In the data rows, zero lies at 4.5, halfway between 4 and 5.
Some points, each followed by its number:
(4, 6, 4, 5, 3, 4, 3, 7, 0, 6, 4, 6, 7, 3, 5, 4, 6, 8, 7, 6, 3, 5, 5, 6, 5, 4, 2, 7, 4) 0
(4, 6, 4, 6, 5, 5, 5, 6, 4, 5, 5, 4, 7, 3, 5, 7, 4, 5, 6, 5, 3, 7, 5, 4, 5, 5, 2, 5, 4) 1
(6, 7, 7, 3, 6, 4, 3, 7, 2, 5, 5, 5, 7, 7, 5, 6, 5, 5, 7, 6, 0, 7, 6, 5, 5, 3, 5, 5, 6) 2
(7, 8, 5, 4, 4, 4, 4, 4, 5, 6, 4, 2, 7, 4, 3, 2, 3, 5, 4, 3, 7, 6, 5, 5, 5, 5, 3, 5, 4) 3
(7, 9, 5, 3, 6, 4, 1, 0, 9, 5, 5, 2, 3, 8, 5, 7, 6, 6, 3, 0, 9, 5, 4, 4, 6, 8, 5, 0, 0) 4
(7, 9, 7, 5, 2, 4, 5, 7, 6, 3, 4, 1, 5, 5, 5, 0, 4, 1, 3, 4, 8, 5, 7, 4, 6, 5, 5, 4, 5) 5
(3, 0, 0, 1, 5, 7, 6, 0, 9, 4, 1, 8, 0, 7, 5, 4, 3, 2, 2, 3, 4, 2, 5, 7, 3, 4, 6, 1, 0) 6
(4, 3, 8, 5, 4, 3, 5, 5, 5, 5, 5, 5, 4, 6, 4, 5, 7, 4, 4, 6, 4, 6, 3, 2, 5, 4, 7, 6, 5) 7
(4, 8, 7, 3, 5, 3, 5, 7, 1, 4, 6, 5, 8, 5, 3, 5, 4, 4, 6, 5, 3, 4, 6, 4, 5, 2, 2, 4, 5) 8
(4, 6, 1, 5, 4, 7, 5, 9, 2, 4, 3, 4, 5, 2, 3, 4, 4, 7, 4, 4, 6, 1, 3, 4, 6, 4, 4, 7, 6) 9
(5, 2, 4, 5, 2, 7, 6, 5, 5, 6, 3, 4, 2, 4, 4, 4, 7, 5, 3, 5, 6, 1, 2, 3, 4, 3, 6, 7, 5) 10
(4, 3, 7, 5, 4, 4, 4, 4, 7, 4, 5, 5, 5, 5, 5, 4, 7, 1, 5, 6, 3, 6, 5, 3, 5, 3, 7, 6, 6) 11
(4, 1, 0, 1, 7, 6, 5, 1, 5, 7, 4, 3, 3, 6, 3, 4, 0, 3, 4, 4, 4, 5, 2, 6, 4, 6, 3, 4, 4) 12
(7, 7, 5, 6, 3, 1, 5, 5, 5, 4, 6, 3, 6, 4, 3, 2, 3, 5, 4, 4, 7, 6, 6, 4, 5, 7, 4, 5, 6) 13
(2, 8, 4, 4, 7, 6, 3, 2, 3, 3, 5, 4, 3, 5, 6, 8, 6, 5, 5, 2, 2, 6, 6, 6, 5, 6, 5, 3, 3) 14
(5, 3, 4, 5, 1, 6, 5, 5, 5, 1, 5, 6, 3, 3, 6, 4, 4, 2, 5, 3, 7, 2, 4, 3, 4, 6, 3, 4, 6) 15
(7, 0, 3, 7, 3, 9, 6, 4, 4, 5, 5, 5, 2, 2, 6, 2, 6, 7, 0, 6, 7, 0, 2, 3, 3, 1, 6, 8, 3) 16
(4, 8, 8, 5, 6, 4, 5, 6, 2, 5, 5, 5, 7, 5, 4, 6, 5, 4, 6, 5, 4, 5, 6, 3, 4, 3, 4, 6, 6) 17
(4, 5, 6, 5, 6, 2, 4, 8, 3, 4, 7, 5, 7, 4, 4, 6, 5, 5, 6, 4, 3, 6, 5, 5, 4, 5, 4, 5, 5) 18
(3, 6, 1, 4, 7, 5, 3, 8, 4, 6, 5, 3, 6, 3, 3, 5, 3, 4, 7, 6, 4, 5, 2, 6, 5, 7, 4, 6, 5) 19
(6, 4, 7, 5, 3, 7, 2, 5, 5, 2, 5, 6, 5, 3, 3, 5, 4, 4, 5, 4, 4, 4, 3, 3, 5, 5, 5, 4, 6) 20
(3, 3, 5, 3, 2, 3, 5, 3, 7, 5, 5, 6, 4, 3, 4, 4, 7, 5, 5, 4, 5, 5, 4, 4, 3, 4, 6, 5, 5) 21
(5, 7, 7, 4, 5, 4, 2, 7, 1, 4, 5, 5, 7, 6, 4, 7, 5, 3, 8, 6, 2, 6, 5, 5, 7, 4, 5, 5, 6) 22
(4, 4, 0, 3, 5, 5, 5, 7, 4, 5, 5, 4, 6, 7, 3, 4, 0, 3, 4, 4, 4, 6, 3, 7, 6, 8, 2, 5, 6) 23
(5, 8, 5, 5, 7, 4, 5, 8, 3, 5, 5, 4, 8, 4, 4, 7, 4, 5, 7, 4, 4, 6, 7, 5, 4, 2, 3, 6, 6) 24
(4, 2, 5, 6, 5, 5, 5, 1, 5, 7, 3, 4, 0, 5, 5, 5, 7, 5, 5, 4, 2, 4, 4, 4, 4, 4, 8, 4, 5) 25
(7, 1, 1, 4, 2, 9, 3, 6, 2, 2, 4, 5, 4, 1, 4, 3, 3, 7, 3, 4, 8, 0, 2, 2, 4, 3, 3, 6, 7) 26
(5, 2, 9, 4, 5, 3, 5, 5, 7, 5, 4, 7, 3, 6, 5, 5, 7, 3, 4, 5, 4, 6, 5, 3, 4, 3, 6, 5, 5) 27
(3, 3, 7, 6, 2, 3, 6, 7, 7, 1, 4, 6, 4, 4, 7, 3, 5, 2, 2, 5, 4, 2, 6, 4, 4, 5, 7, 4, 5) 28
(3, 2, 5, 5, 3, 2, 5, 4, 4, 6, 3, 6, 3, 3, 5, 4, 7, 7, 5, 6, 5, 5, 5, 4, 3, 2, 6, 7, 4) 29
(9, 5, 1, 7, 4, 6, 5, 4, 3, 5, 2, 2, 5, 3, 6, 0, 3, 9, 0, 5, 9, 2, 6, 4, 5, 4, 4, 7, 3) 30
Which three points above are nearest to each new point by angle? Their numbers follow each, nearest first.
(4, 4, 7, 5, 5, 3, 5, 5, 4, 6, 4, 6, 4, 6, 3, 4, 6, 5, 5, 4, 6, 4, 4, 4, 3, 2, 6, 4, 6) 27 7 29
(4, 7, 4, 5, 6, 5, 4, 3, 4, 4, 4, 4, 4, 4, 5, 7, 5, 6, 6, 1, 7, 4, 5, 4, 5, 5, 4, 3, 2) 4 14 3
(4, 3, 6, 3, 6, 4, 5, 3, 6, 6, 5, 6, 3, 4, 4, 6, 7, 5, 5, 5, 3, 6, 5, 5, 3, 4, 5, 5, 4) 27 21 25
(2, 6, 6, 5, 5, 3, 4, 7, 1, 4, 5, 4, 8, 3, 4, 5, 3, 3, 6, 5, 2, 5, 5, 4, 4, 4, 5, 3, 5) 8 18 22
(4, 1, 6, 6, 4, 1, 6, 6, 5, 3, 6, 4, 4, 4, 5, 4, 6, 4, 4, 6, 3, 4, 4, 4, 4, 5, 7, 4, 6) 28 7 11
(3, 6, 3, 4, 5, 4, 4, 6, 4, 4, 4, 5, 7, 6, 3, 5, 3, 3, 5, 4, 3, 7, 5, 5, 6, 6, 3, 3, 3) 23 1 19
(3, 9, 3, 7, 8, 4, 3, 2, 2, 3, 6, 5, 7, 4, 7, 5, 5, 7, 6, 3, 2, 6, 6, 6, 6, 7, 5, 3, 2) 14 1 18
(3, 5, 7, 5, 2, 2, 7, 6, 6, 2, 4, 5, 2, 4, 7, 4, 6, 3, 3, 4, 5, 3, 4, 4, 5, 3, 8, 5, 6) 28 27 7
(5, 6, 5, 5, 6, 4, 4, 7, 3, 4, 6, 4, 8, 5, 4, 6, 4, 4, 6, 4, 2, 6, 5, 5, 5, 2, 4, 4, 5) 24 2 8
(3, 5, 6, 5, 5, 4, 4, 6, 3, 7, 5, 3, 5, 5, 4, 5, 5, 5, 8, 6, 2, 6, 6, 5, 4, 4, 3, 4, 6) 2 22 24
(7, 3, 1, 5, 3, 9, 3, 5, 4, 3, 6, 4, 2, 0, 4, 3, 3, 7, 5, 4, 9, 0, 1, 5, 4, 7, 2, 7, 8) 26 9 15
(4, 9, 6, 5, 6, 5, 4, 1, 5, 5, 3, 3, 5, 4, 6, 4, 4, 7, 4, 3, 5, 5, 6, 6, 6, 7, 6, 3, 3) 4 14 3
(4, 2, 7, 7, 2, 3, 6, 6, 8, 1, 4, 5, 2, 5, 6, 5, 7, 2, 1, 6, 5, 4, 5, 3, 3, 6, 7, 3, 5) 28 27 11
(6, 4, 6, 4, 3, 7, 5, 5, 5, 5, 6, 5, 4, 2, 5, 4, 3, 6, 3, 4, 5, 4, 3, 3, 5, 4, 3, 5, 2) 16 26 20
(3, 0, 0, 1, 5, 6, 6, 0, 9, 3, 1, 7, 0, 9, 6, 4, 3, 2, 2, 1, 6, 3, 5, 7, 4, 3, 6, 1, 0) 6 12 4
(3, 0, 0, 1, 5, 6, 7, 0, 9, 3, 1, 6, 0, 7, 5, 4, 2, 2, 1, 3, 6, 3, 4, 7, 2, 3, 6, 2, 0) 6 12 25
(5, 5, 3, 5, 5, 1, 5, 3, 9, 6, 6, 1, 3, 6, 4, 5, 4, 7, 3, 5, 9, 5, 5, 4, 4, 9, 5, 2, 3) 4 13 3
(2, 6, 4, 5, 5, 4, 4, 5, 2, 5, 4, 4, 8, 2, 5, 7, 4, 3, 6, 4, 3, 5, 5, 4, 5, 5, 4, 5, 5) 1 24 22
(4, 2, 3, 0, 8, 8, 4, 0, 5, 7, 1, 6, 0, 8, 3, 9, 4, 2, 6, 2, 2, 5, 4, 7, 2, 5, 2, 1, 1) 6 12 14
